Named turns come first, each shown by rows before and after it. Which turns, in which order, take the first row of each pair that follows to the second? Write the first one first, as in the answered first pair.
turn K246:
[ 13.5  -1.8   5.1  22.0  -7.4  10.5 -20.5  -5.7   3.3   1.2   3.9 -36.5
  11.2  -8.1  14.2  40.5] -> [ 12.8  -2.2   4.9  25.1  -6.4   9.0 -22.0  -3.7   3.0  -2.2   0.5 -37.2
   9.3  -8.8  10.5  39.0]
[ -3.3 -21.3   5.6   0.2  18.5 -10.4  -2.0 -21.2 -10.1 -24.8  -3.9 -14.4
 -13.3  -6.7  11.2 -37.2] -> [ -4.3 -18.0   6.0   3.1  21.1 -14.2  -4.5 -13.6 -13.3 -28.2 -12.0 -14.5
 -12.8  -2.0  -0.9 -34.7]
[ -3.6 -12.0  -4.0 -10.4   1.0  30.6   0.9 -15.7   0.9  -2.8   3.4  -2.6
  19.2   8.2   7.5  26.7] -> [ -1.8  -9.0  -3.9  -8.9  -6.0  25.7   3.5 -25.1   7.7  -1.4   9.7  -8.6
   9.9  -5.6  23.2  17.0]
turn K472:
[  1.7  24.6   5.2  -4.8  -3.6  28.3 -14.9   4.8  11.4  23.4  -3.2 -11.2
  13.4 -17.1  -6.2  10.8] -> [ -1.8  29.0   7.9  -4.1  -8.5  10.7  -6.7   7.6  13.8  17.5  -5.5 -14.3
   1.4 -26.1  -1.7 -15.0]
[ -4.2  11.1  -6.0   2.2   2.9  27.3 -12.5 -13.6  16.1  26.5  28.0 -17.9
  -4.3  -8.9  17.8  18.3] -> [ -8.4  19.1  -3.6   7.8  -2.7   9.8  -5.3  -9.4  21.5  21.9  25.5 -21.9
 -16.9 -19.6  21.0  -8.0]
[ 10.2 -16.7   9.8  19.8  -0.3  -0.9  -3.1  -8.0 -10.6 -16.4   2.4   9.8
  -9.2  -0.4   8.7  -3.9] -> [ 11.9 -17.4   7.8  19.5   0.7   2.8  -5.7  -7.6 -10.3 -15.3   3.6  10.1
  -5.5   1.7   8.0   3.9]
turn K416:
[  4.1  -3.1  -4.2  -0.7  19.0  18.8 -14.2   6.7 -22.0 -13.9  14.1  -4.8
  30.4  14.1  -5.3  21.7] -> [  0.1  -5.0  -2.5  -7.8  18.5  21.5  -7.4   6.9 -22.8  -3.9  23.7   1.2
  32.6  17.2   0.2  14.2]
[ 28.3 -38.9  -5.6   3.9  14.0  21.5  -4.4 -20.8   1.6 -24.2  -3.9  -9.9
  17.6 -12.5 -12.5  35.8] -> [ 24.6 -31.0  -7.2   5.7  16.0  23.4  -6.2  -6.1  -1.3 -18.5  -2.6  -5.0
  24.6  -4.0 -25.8  42.5]
[ 19.3 -12.8   2.1  -5.6  10.6  -4.8  -0.6 -25.9 -14.4 -13.1 -24.0  -6.4
  -3.6 -13.9   1.4  21.8] -> [ 20.1  -4.3   1.4  -1.6  12.6  -2.6  -5.2 -11.5 -18.8  -7.6 -26.9  -3.2
   3.3  -6.5 -13.4  31.6]

Between the rows of a pair lie 2 to 3 turns.
[-26.6 -31.2  -0.7 -27.1  -8.0   5.4  14.5  -1.3  19.0  18.9  21.5   7.4
   3.4  13.9  11.1 -28.9] -> [-11.2 -41.9  -1.7  -5.2  -4.3  -5.3  -5.9 -30.0  17.5 -21.6 -15.6 -21.9
 -13.8  -7.1  11.3 -19.2] | K416 K416
[ -5.3   2.1   2.4   0.8 -28.8 -45.4   4.8  -1.8  22.3 -24.7 -25.5  -6.7
   2.8 -19.6  13.4 -23.9] -> [-10.7   8.6   2.3   0.8 -19.9 -43.4  -3.0  24.4  11.3 -22.8 -36.6   4.3
  16.6   2.9 -21.1 -10.8] | K246 K416
[ 15.7  22.7 -14.4  -3.7  -4.3 -26.3  25.9  18.5 -11.3  31.4  23.5 -15.1
 -23.6  20.4   4.5 -42.6] -> [ 31.2  14.6 -16.2  14.8  -1.7 -35.4  10.5  -4.9 -10.5  -2.4  -5.8 -40.6
 -38.7   3.6   5.5 -34.7] | K416 K416 K416
[ 19.8  -2.4   2.5  14.8  23.2  13.6 -16.2  -8.7  -1.7  -6.4 -17.8 -14.4
  -6.9  -1.5   1.5  39.0] -> [ 15.6   2.8   2.1   6.4  24.2  20.5 -15.3   3.1  -4.5   6.8  -7.6  -4.5
   0.6  10.2  -3.2  44.8] | K246 K416
[ 14.2  -8.4   1.9  10.3  17.5 -11.2 -18.3  23.5 -16.4 -25.7 -32.2 -11.9
 -14.6  16.2 -49.6 -26.5] -> [ -2.5 -13.9   6.5 -20.9   8.1  -2.5  13.9  29.5  -8.5  16.4  19.4  19.1
  -5.1  28.6 -19.8 -55.5] | K416 K416 K416
[ 10.8  -4.5  -8.7  15.1   3.4  -3.8   4.2  -3.8   9.7  -9.7 -23.9  10.6
   5.8  18.6   5.7  15.2] -> [ 6.5 -3.8 -8.2  3.9  0.7  2.8 11.7  0.5 11.7  7.5 -3.8 18.9 13.3 22.3
 16.6 14.1] | K416 K416 K246
[ 20.7 -38.6   6.4  -7.3   3.3  -0.5  -9.4 -56.2  -4.3 -11.2  29.6   2.2
  -0.2 -26.8  16.2   3.9] -> [ 24.6   4.4  -0.1  26.6  11.8 -12.2 -37.3  -6.6 -15.7 -20.9  -9.2 -14.0
   4.9 -24.5 -40.6  28.2] | K246 K416 K416
[  5.6  13.2  -1.3  44.7  24.6  -0.2   0.5  11.9   9.0   2.2 -10.8   2.1
   9.7 -12.9   0.1   1.4] -> [ 3.0  3.0  0.0 31.6 28.7 12.5  1.7 10.6  5.3  8.8 -6.2 15.2 22.7  4.7
 -4.4 13.1] | K246 K246
[ 16.2 -24.1 -22.8 -31.6 -14.2  17.9 -15.8 -21.9   3.6  23.5  11.5  49.8
  47.0  61.0 -36.4  14.1] -> [ 21.6 -50.1 -19.7 -37.7 -21.9  11.6  -5.3 -66.5  13.0   7.8  16.6  41.0
  27.8  39.3   2.2  -7.4] | K416 K416
[ 12.1 -22.6  -8.8  10.1   2.2  15.9 -26.6 -46.7  -3.1 -32.1 -27.1 -10.1
   8.9   3.7  -5.5  39.4] -> [ -0.5  -9.4 -10.9 -11.0  -1.2  37.8 -13.8 -23.2  -2.8  15.9  16.6  18.3
  33.8  24.9  -0.6  52.1] | K416 K416 K246
[ 10.0   1.2  -1.0  12.8   0.9  -2.5 -22.3 -24.8   7.4 -12.4 -12.4 -25.0
 -17.6 -26.9  14.2   7.0] -> [ -2.5  26.1  -0.4   8.7   6.1   2.6 -21.3  30.8  -3.6  15.0  -8.2  -3.0
   6.6   5.4 -29.4  18.8] | K246 K416 K416
[-14.2  12.8  -1.5  14.2   6.6 -26.9 -23.6  14.2 -10.6 -22.6 -12.4 -13.1
 -34.6 -30.3 -21.8 -18.5] -> [-24.3  10.2  -0.5  -3.1  17.1 -11.1 -18.4  42.6 -20.9  -2.4  -2.5  16.2
 -10.0   5.5 -46.1  -6.6] | K246 K416
[  9.1   0.3   6.5  14.5  15.9   7.2 -19.6 -11.2  -2.7 -25.7 -22.7 -27.7
  -2.3 -19.4  -7.9  37.0] -> [  2.9  23.1   9.6  21.3  14.5  -2.1 -17.5  18.1  -3.7 -14.5 -21.3 -23.1
  -1.6 -16.0 -25.9  27.9] | K472 K416
[ -6.4  12.8 -16.9  12.7 -15.7  16.2  -8.7  28.1  -7.8  26.0  32.3  11.5
  14.7 -14.2  17.7  26.0] -> [ -7.2  30.0 -14.1  26.5 -17.7  -7.2  -5.2  40.0  -6.9  13.5  18.5   1.6
  -2.6 -25.5  10.3   0.5] | K472 K246
[ -1.2  37.2  -7.2  16.1  -8.9 -16.8  16.7  16.2  13.7  15.3   7.0  -6.2
 -13.8 -26.1  13.1 -33.1] -> [ -1.0  39.4  -7.3  24.3  -1.3 -23.3   8.7  28.5   6.4  -0.1 -17.2  -6.5
 -12.1 -13.3 -14.4 -27.2] | K416 K246
[ -6.0  16.0   7.7   3.9  10.3 -28.8   1.4  24.4 -22.8 -32.7 -24.9  -0.8
 -16.4  32.4 -46.5 -27.5] -> [  0.0   6.0   3.7  -1.4  20.2   2.7 -13.5  19.3 -31.5 -22.1 -21.6   3.5
   9.4  48.9 -52.1  20.8] | K472 K472
[  5.6  25.6  -1.7   5.6  -0.8   3.9  -4.8  25.6  -1.5  18.5   6.5  -0.9
  11.9   7.5 -12.9  20.9] -> [  2.7  14.8  -2.0 -10.5  -4.0  10.3   8.3  11.0   4.4  30.0  26.3   7.3
  10.9   5.9  10.2  11.2] | K246 K416
[ 22.1  -3.6  -5.8  -4.3  20.4 -25.4  41.3  -3.6  20.9 -21.0 -17.6 -21.7
  25.0  19.3  -4.0  10.2] -> [ 21.6  -9.1  -3.8 -11.3  15.9 -18.4  44.8 -16.1  23.0 -10.3  -3.3 -18.2
  27.0  16.8  13.7  11.7] | K246 K246 K246
[  7.8  14.2   2.8  13.9 -19.2 -33.3  18.7   1.9   9.1 -11.0  -5.9  -9.1
 -40.5 -28.8  16.2 -32.8] -> [  3.9  24.3   0.2  16.6  -8.8 -34.9  12.1  37.7  -3.0 -13.4 -23.0   2.7
 -26.7  -5.1 -28.1 -21.8] | K246 K416
[ 11.4  25.0  -0.1   2.0 -16.8 -21.9  -6.1  -1.9   3.3  -5.7 -16.3 -27.6
 -13.0 -49.4  12.0 -14.4] -> [  7.9  30.6  -0.3   6.0  -3.3 -15.8 -16.4  26.4  -8.7  -9.2 -34.9 -16.6
   2.7 -20.4 -30.1  10.5] | K416 K246
[ 25.1 -21.0   5.6   1.9  16.5 -11.8  21.5 -45.3  21.5   1.9  21.5   7.9
 -38.4  -8.7  39.8 -38.3] -> [ 33.4   8.0   2.6  34.9  24.2 -31.9  -4.4 -20.2  11.8 -25.4 -26.9 -16.5
 -48.6 -16.9  -4.1 -28.3] | K246 K416
[  1.5  24.2  15.0  -3.7  -1.2 -26.5 -13.6   7.1   9.2  30.4  12.8  13.2
  12.4 -12.4  -0.9 -12.0] -> [  0.6  24.5  14.6  -1.3   1.9 -28.0 -14.9  13.0   8.0  27.8   5.9  14.5
  14.6  -7.1 -12.4  -7.2] | K246 K246
[ -7.4 -51.9   7.5 -22.8   3.4  25.9  -8.0 -28.0 -17.3  -8.9  25.5  20.5
  -5.3  10.6  30.2   2.1] -> [  1.6 -44.7   5.8  -4.3  -0.2  14.0 -15.7 -42.0 -12.9 -29.3   7.9  -3.7
 -24.0 -14.5  34.3  -2.3] | K416 K246
[  8.5 -15.4 -11.9  -3.1   2.4  -5.3   2.0 -24.2 -12.8 -25.9 -28.0  -2.0
 -20.9  -4.1 -10.1  -6.6] -> [  1.3 -10.6 -12.9 -11.3   9.1   9.8   2.0   0.1 -20.8  -5.2 -19.1  14.9
   1.8  20.9 -28.1  13.8] | K416 K246 K416
[-28.4 -14.5  14.4 -15.7  -0.8  14.6  11.5  27.0 -15.4   7.6 -32.0  47.8
   3.5  71.7 -82.8  18.6] -> [-31.6 -22.4  18.0 -41.0 -36.2  16.8  49.8 -36.4  19.5  46.6  46.1  41.1
 -23.0  16.5  33.0 -37.5] | K416 K246 K246
[  9.1   5.4  -3.2  17.0  28.0  -2.1  -8.2  18.3  -2.0  -4.3  -1.3 -14.1
   9.8   2.9  -2.0  30.9] -> [-1.4  2.1 -1.3  0.0 23.1  2.9  6.8 24.4  1.6 18.1 24.9  2.7 15.6 11.7
  8.5 17.2] | K416 K416
[ 23.4  -4.2   4.3  16.3   3.2   6.4 -17.3 -27.0  11.4 -20.5 -19.3 -20.0
 -11.4 -13.7  20.1  26.5] -> [  5.7  22.4   3.0   4.1   6.5  20.1  -9.1  27.4   3.5  24.7   6.2  11.9
  17.3  20.2 -10.0  35.9] | K416 K416 K416
[  5.5  46.2  -8.3  12.1  -6.1  -6.2 -18.6  42.4 -13.5   2.2 -25.9  -0.2
  16.0  11.8 -29.6  35.6] -> [ -7.7  11.8  -0.7 -32.2 -25.6  -3.1  28.3  -3.4   6.8  28.2  32.5  24.8
   2.6  -0.2  44.8 -24.2] | K416 K416 K416
[ -9.5   0.0 -14.6  19.1  13.4  13.1  -8.6  -9.4 -17.6 -13.4 -14.9  -4.8
  -8.5 -11.9   0.0  45.1] -> [ -9.5  -5.1 -14.7  14.8  12.7  18.8  -6.3 -17.4 -14.5  -7.3  -4.1  -3.6
  -6.3 -11.1   9.4  48.0] | K246 K246
[  7.3  17.7  -6.9  15.5 -11.3   4.4  -4.0  -1.9   3.4  12.6   8.7 -11.2
 -14.0 -22.5  13.8  -3.7] -> [  5.5  27.0  -6.6  19.1  -8.3   0.0  -6.2  15.7  -2.3   9.9  -3.0  -8.5
 -11.5 -13.6  -3.8  -2.9] | K246 K416
[  2.3  10.8  -4.4 -20.6  -7.5  19.6  13.1   8.8   6.4  20.5  22.3  27.3
 -18.9  17.2  -6.6  -4.7] -> [ 11.0  13.8  -4.6  -7.3 -15.1   4.0  12.3  -9.8  15.1   5.3  14.7   6.3
 -40.4 -10.5  13.0 -21.7] | K246 K246 K416
[-20.0  -5.2  -2.7 -32.8   9.4 -19.1  32.4  29.3   1.5  17.1  24.1  47.2
   7.6  40.3 -21.8 -57.5] -> [ -6.9 -18.2  -2.9 -25.6  -3.3 -29.9  35.5 -25.3  15.9  -3.6  23.7  20.2
 -22.8  -4.4  29.0 -79.6] | K246 K246 K416
[-16.9  11.7   7.9 -13.7  14.5  -2.4  21.4  32.4  -9.9  17.4  -3.7  36.9
   7.4  30.0 -26.2 -15.2] -> [-13.9   7.7   9.4 -17.7   1.2 -11.9  35.3   6.9   1.6  16.6  15.2  27.7
 -12.9   2.4  16.6 -46.4] | K416 K246 K246
[ -9.6  22.7  -4.5   0.5   1.4  -6.9 -17.2   0.9  -9.9  10.5  -9.3 -10.7
 -11.6 -14.0  -1.4  27.1] -> [-17.7  16.2  -2.3 -14.0  -2.7  -1.9  -2.0   2.5  -3.5  29.7  15.1   4.3
  -7.7  -9.2  12.6  12.1] | K416 K416 K416
[-16.2   6.9   6.0 -16.1  -1.0  -3.2  19.2  12.7 -10.3  11.6  20.8   3.8
   1.4   3.9   8.2  -5.0] -> [ -7.8   2.8   6.7  -2.9  -0.4 -17.6  12.6  -6.0  -8.2 -15.7  -1.8 -15.2
 -17.4 -12.5  11.4 -11.4] | K416 K416 K246
